The same turns and mirrors carry the whole set onto itself and the rows of a family onto each other. Which other rows belong to the same family as each row named below? List them in the order they appear above.
These 20 rows form 4 families of 5 rows each.
zupid: [  4  12 -14  -4 -12 -24   8 -15 -15   2]
rab: [ -6  -6   7   9 -24 -14 -18 -12 -22  -2]
nudib: [  4   2  16  -5  -4  -1   0  11 -22  10]
Bukaz: [-17  -6  11   8 -16  -7  -9   1 -36   5]
nuz: [-20   0  10 -12   3 -28  -1 -19  -9  10]
Zesik: [  9  11   8  -5 -21  -2  -8 -15  -6   7]
zovoz: [-22   0  12 -12   6 -27   2 -15 -12  12]
sobo: [  6   5 -10  -4  -4 -27  10  -3 -20   0]
lepuv: [ -2   7  -9  -5  -1 -21  16   3 -30   6]
Goli: [ -8 -10  11   9 -16 -13 -15   0 -28  -1]
vove: [-26   6  10 -13   1 -22   3 -21 -13  14]
dapu: [ 14   0  13  -4 -10  -7  -8  -1  -9   3]
dorar: [ -8  12  12  -7 -12   8   4   3 -26  16]
gozo: [-20   1   8   8 -24  -3 -10  -9 -35   7]
Fom: [ -5  18 -15  -5 -15 -17  13 -17 -23   7]
guz: [-22   4   9 -12  -1 -25   0 -23  -9  12]
zalik: [-26   2  12 -13   5 -23   4 -16 -16  15]
vifu: [-14   1   5   8 -29  -7 -15 -18 -26   4]
galu: [ -4  19   8  -6 -22   8  -1 -14 -18  16]
Kezab: [-10  16 -12  -6  -8 -14  18  -5 -31  10]

Same family as dapu: nudib, Zesik, dorar, galu
Same family as rab: Bukaz, Goli, gozo, vifu
Same family as lepuv: zupid, sobo, Fom, Kezab

The same turns and mirrors carry the whole set onto itself and the rows of a family onto each other. Which other rows belong to the same family as each row named below? List them in the order they appear above.
These 16 rows form 4 families of 4 rows each.
rodi: [  4   2   5  -2   4  -9  21   4  -4  -6 -19   0  11 -16   4 -14  11   2
   0  21  15   7 -11 -14  -4   2   6   6   3   8  -7  -2]
daz: [  5  -8   2  -8   4   7 -12  -2 -15 -22  11   8   0  -2 -12 -15 -18  10
   4   5   6  -9   0  -2   2  11   2   3  12  17   3   9]
naza: [ -7  18  -3  -9  -4   0  -4  -6 -13  -5  21  18  -7  -8  13 -14   6 -12
   8   0  12   7  12  -5  -2   1   9  -6  -3  20  -7   3]
Pavek: [ -1 -14  -3  -2   8   3  -3  -7   7  10 -21  -2   6  15   4  19   2  -9
   9   4  -1   4   0   5   3   8 -16  -3  18 -14  12   3]
keva: [  0   0  -5   5  19  -8  -7  13  -5  19  -9 -11 -20   1  -9   1  -5  18
  -1  -3  -4  -3  -8   1  -6   6 -10  10 -19  -2   1 -14]
Reg: [ -9  12  -4   4  -8 -13   2   7   1  11   7   3 -17  26  10   2  16 -15
  -3  -5  -4   1   5  11  -3  -3  -9 -11   3  -8  -2  -5]
kufen: [-10  14  -8  -3   3   2 -13   2  -9  13  23   8 -24   7   9   3   4  -7
   8 -12  -4   5   9   4  -5   4  -5  -7 -13  10  -2  -7]
vebor: [ -7  15   2  -2 -15 -15  10   0  -3  -7   4  12   0  10  14 -14  17 -21
  -6   8  14   3   5   0  -1  -4   2 -11  13   4  -6   4]
zemot: [  6   4  -3   2   2  12 -11   0  -2  -9  19  -1  -6 -22 -10  -1  -5  20
  -2 -15 -11  -3   8  -6   2  -1  21   5 -14   1   2   9]
Melol: [ -2  -6  -8  -2  18   6 -30  -7  -9   8  -6   1 -12   2  -7   1 -18   6
   7  -9   1  -2   7   4   4   7 -11   4   5  -1  16   6]
Magak: [  4 -16   6  -6  -5   5  14  -1   0 -18  -3   3  15   9   0   4   0  -2
   5  20   4  -1  -6  -2   1  11   0  -2  26   4  -1   6]
ruzo: [  7   4   3   0 -10   8  16  -2   5 -21  10   2  17 -21   0  -3  10   8
  -5   4  -2   2   3 -11   1  -4  26   1   3   0  -3  12]
zadi: [  3   3   1   9  -8  -2  14   0  17  -2 -13  -6  12  -1   3  12  19  -2
 -10  -2  -6   3   3  -2   5  -9  10  -2   8 -23   4   8]
penu: [  2   3  -9  10   4   0 -12   2  10  11  -2  -8  -9  -2  -5  13   4  10
  -9 -20 -13   0   8   6   4  -8   5   2  -9 -24  10   4]
vof: [  0   1   2   8   6 -21  10  10   4  12 -31 -10  -1   7   0  -1  10   1
 -10   9   6   1 -10   0  -2  -3  -8   4   1 -14   0  -7]
Resil: [  4   1   2  -7  16   3   2   6 -14  -2   2  -2  -8 -21  -4 -10  -3  18
   7   9   6   3 -10 -13  -7  10   8  13 -18  21  -7  -9]

Same family as vof: rodi, keva, Resil
Same family as Melol: daz, Pavek, Magak

The same turns and mirrors carry the whole set onto itself and the rows of a family onto each other. Which other rows belong to the same family as each row named below? List them in the order they appear above.
These 32 rows form 4 families of 8 rows each.
zupu: [-24  11   4  11  10   1   7   2  38 -19 -12  -3  -7   7]
Tovem: [-22  -9  -2   3   8  -9   1  11  21  -4  -7  -1  11  11]
Nutik: [  6   4  -3  16   8  -8   2   1  29 -43  -8 -22 -22  -1]
lov: [  3 -11 -18  13   5  -6  -3  15  29 -36  -3  -4   0   6]
mim: [-16   0  13  -5  14 -17  10   4   9   0   0 -27   6   2]
fibud: [-17  16  23   6  12  -9  15  -4  21 -21  -8 -23 -13   0]
sulab: [-18  11   6  -4  16 -15  11   3  18   0   5 -26   7   3]
Ven: [-22  -6  -3   1  11  -9   7  12  24  -6  -5  -2  13  12]
bizek: [-19  17  15   2  15  -9  16  -8  30 -16  -4 -24 -12   0]
Guk: [  5 -15  -9  15   8  -6  -6  18  23 -35  -5  -2  -3   1]
tabub: [  3 -16  -9   1  11 -21  -4  20  11 -19   6 -23   8  -6]
Rofep: [-22   9   6  10   5  -1   8   0  32 -26 -14   2  -6   9]
Nenov: [  6 -16 -13   5  13 -16   1  19  17 -18   9 -25   9   1]
Punuv: [-21   9   1   5   7   3   5   5  36 -22 -13   0 -13   9]
duv: [ 11   2   1   4  15 -17   5   4  14 -27   4 -42 -10  -6]
zug: [  1 -10 -19  15   6  -5  -8  15  31 -32  -6  -7  -3   8]
Lisu: [-16  17  17   0  12  -8  13  -4  27 -19  -4 -24 -20   2]
mino: [-17  11  21   4  11 -12  15  -8  19 -20 -11 -23 -15  -2]
rog: [  2  -3   5  11   5  -8  -1   3  28 -47  -8 -16 -20  -8]
Nipab: [-16   8   7  -7  17 -17  12   9  14   1   6 -29  -1   3]
Kar: [  6  -4   9   2  12 -23   3   6  13 -31   5 -36 -11 -12]
pudu: [ 12  -7   6   3  15 -21   7   5  11 -33   7 -32  -9  -8]
tor: [ -1 -15 -13  10   5  -6  -8  18  26 -34  -7  -2   0  -1]
mutum: [  6 -13 -15   4  13 -15  -5  18  16 -16   6 -27   9   4]
Bam: [ 10  -1   5   8  14 -17   7   8  14 -28   7 -41  -9  -7]
Babiz: [-23   5  -5   4  11  -5   3  12  27  -2  -3  -5  11  10]
puzaz: [  9 -15  -8   4  12 -18  -3  19   8 -23   8 -18   7  -1]
tif: [  6   4   0  17   5  -6   3   3  26 -46  -5 -20 -19  -3]
Sib: [-17   2  13  -3  17 -17  14   7  14  -1   2 -27   7   3]
zome: [-23   3   7  11   5  -3   6  -1  30 -24 -18   2 -10   8]
sasat: [-22   0  -9  -2  11  -6   4  17  24  -2  -3  -4   7  11]
vel: [  8  -6   5  14  10  -9   4   4  25 -45  -6 -16 -19  -6]

Same family as Nutik: Tovem, mim, duv, zug, mino, mutum, zome
Same family as Punuv: tabub, Lisu, rog, Nipab, Kar, tor, sasat
Same family as vel: zupu, sulab, bizek, Guk, pudu, Babiz, puzaz

The same turns and mirrors carry the whole set onto itself and the rows of a family onto each other. Which other rows belong to the same family as each row named below? List them in the order they appear above.
These 36 rows form 9 families of 4 rows each.
bizu: [  2   1   9 -10  13 -22  -5  14  15 -10   1  -9  -8  12  -3  11   9   8
  -5  -1]
Zakoz: [  3  -3  10  -9  16 -15   0   9  15  -9   5 -12 -16   9  -5  12   8  13
   6   2]
rav: [  2  -7 -10 -19   7 -18  -9  -4  -6   7   8  -3 -13  14   2   8  -1   0
  -2   9]
beson: [ -9   2  -4  13   1  21   3  -8   1   4  -5   7  15  -5  16 -17 -11  -6
   0   2]
solog: [-14  -4  13  25   6   9   9  -2  15 -10  -2   6   6 -10   8 -16   6  12
  -9  -8]
Ziba: [ -2   2   9  -6  18 -18  -6  10  13  -8   5 -12 -13   9  -4  14   8  12
   6   0]
Ruma: [ -1  -9 -13 -19   3 -15 -10  -1  -8   7   7  -1  -8  17  -1   4   1  -1
   4   8]
bul: [ -8   3 -10  10  -5  14   1 -10   2   3  -5   7  15  -7  16 -20 -14  -6
  -3   2]
fomi: [ -4   0  -3  14  -3  21  -2  -6   1   5  -7   4  13  -4  19 -17  -4 -12
  -3   9]
Meda: [ -1   3  10  -8  14 -16  -3  12  10 -10   0  -8 -16  13  -3   9   9  17
   7  -3]
Zus: [  2  -1  10 -13  11 -19  -2  10  10 -10   7 -11 -11  14  -6  12   5  12
   4  -1]
difos: [  2   0   6 -11  14 -19  -2  11  14  -8   7 -10 -17   8  -7   9   4  12
   3  -2]
zofa: [ -8  -2  -3  14  -3  18  -3 -11   3   4  -3   8  16  -3  17 -20  -5  -8
  -3   5]
pab: [ -1   1   8 -10  16 -21  -3  14  12  -6   8  -9 -11   9  -6  12  11   9
   0  -1]
mus: [ -7   0  -4  10   0  17  -1 -11  -1   2  -5  10  15  -8  13 -13 -17 -11
  -4   5]
ninil: [-18   3  14  21   4  14   8  -2   9 -11  -5   4   7 -17   7 -12  -2  12
  -7  -2]
rumeg: [  0   1  10  -7  18 -16  -3  14  17  -9   5  -9 -12   7  -2  14  10  10
   5   1]
dul: [  2 -12  -9 -17   3 -17  -6   0  -1   9   5  -3  -8  18   2  12  -1  -3
   4   9]
zerag: [ -3   3  -7  10  -5  16  -4 -11  -1   2  -2   8  14  -1  18 -21 -10  -9
  -7   1]
Vab: [-17  -1  10  23   6  10   7   0  11 -12  -5   8   6 -17  14 -13   3  11
  -6   0]
dubup: [-13   1  11  24   4  13  13  -1  12 -10  -7   5   7 -15  10  -9   9  10
  -5  -2]
favek: [-15   1  10  25   0  13  10   2   9 -12  -6   5   8 -14   9 -11   5   9
  -9  -6]
samok: [ -3   2  -3  13  -2  16  -3 -11   1   5  -2  11  15  -4  16 -20 -13  -6
  -3   2]
zil: [-14   1  11  22   2   8   8  -4  11 -12  -6   7   8 -17   9 -15   4  10
  -9  -2]
gedi: [  0 -11 -10 -20  11 -15  -1  -3  -5  11   8  -7 -11  13   2   3  -4   0
   7  12]
zuz: [-19  -3  13  23   8  12  11  -1  12 -10  -6   3   6 -17   5  -8   4  13
  -4   0]
nov: [ -1  -8 -12 -19   0 -17  -7  -4  -7  10   6  -3  -9  17   0   2  -5   0
   2   8]
Rekog: [  2  -8  -9 -19   9 -18  -6  -2  -5   8   3  -3  -9  18   1   5  -4   1
   7   9]
Gan: [-20  -2  15  22   7  11  10  -2  12  -9  -5   9   7 -15   6  -9   6   8
  -7  -4]
gege: [ -7   5  -2  11  -4  19   2 -12   0   6  -3   6  18  -4  11 -19  -9  -7
  -4   2]
Sivod: [  0 -11 -13 -20   1 -16  -9   2  -2   7   7  -4  -8  16   2   7  -4  -3
   0   7]
Num: [  0 -10 -13 -17   9 -16 -11   1  -1  10   6  -5 -13  14   1   7   1  -1
   3  11]
dadar: [-20   1  11  17   3   9  11  -4  10 -13  -3   1   9 -15   9 -15   0  17
  -8  -2]
Gupob: [ -1  -3  10 -10  16 -18  -2  14  14  -8   4 -12  -9  13  -7  11   6  10
   7   0]
ref: [ -2  -6 -14 -17   4 -17 -11  -1  -4  10  11  -5  -4  11   0   8   1  -4
   6  12]
piv: [ -7   1  -8  12   0  18   0 -15   5   1  -5   6  14  -9  16 -19 -10  -5
   1   5]

Same family as ninil: zofa, pab, Rekog
Same family as nov: rumeg, zerag, zuz
Same family as dul: difos, favek, piv
Same family as samok: Ziba, Ruma, Gan
Same family as Sivod: Zakoz, bul, dubup
Same family as Vab: rav, gege, Gupob

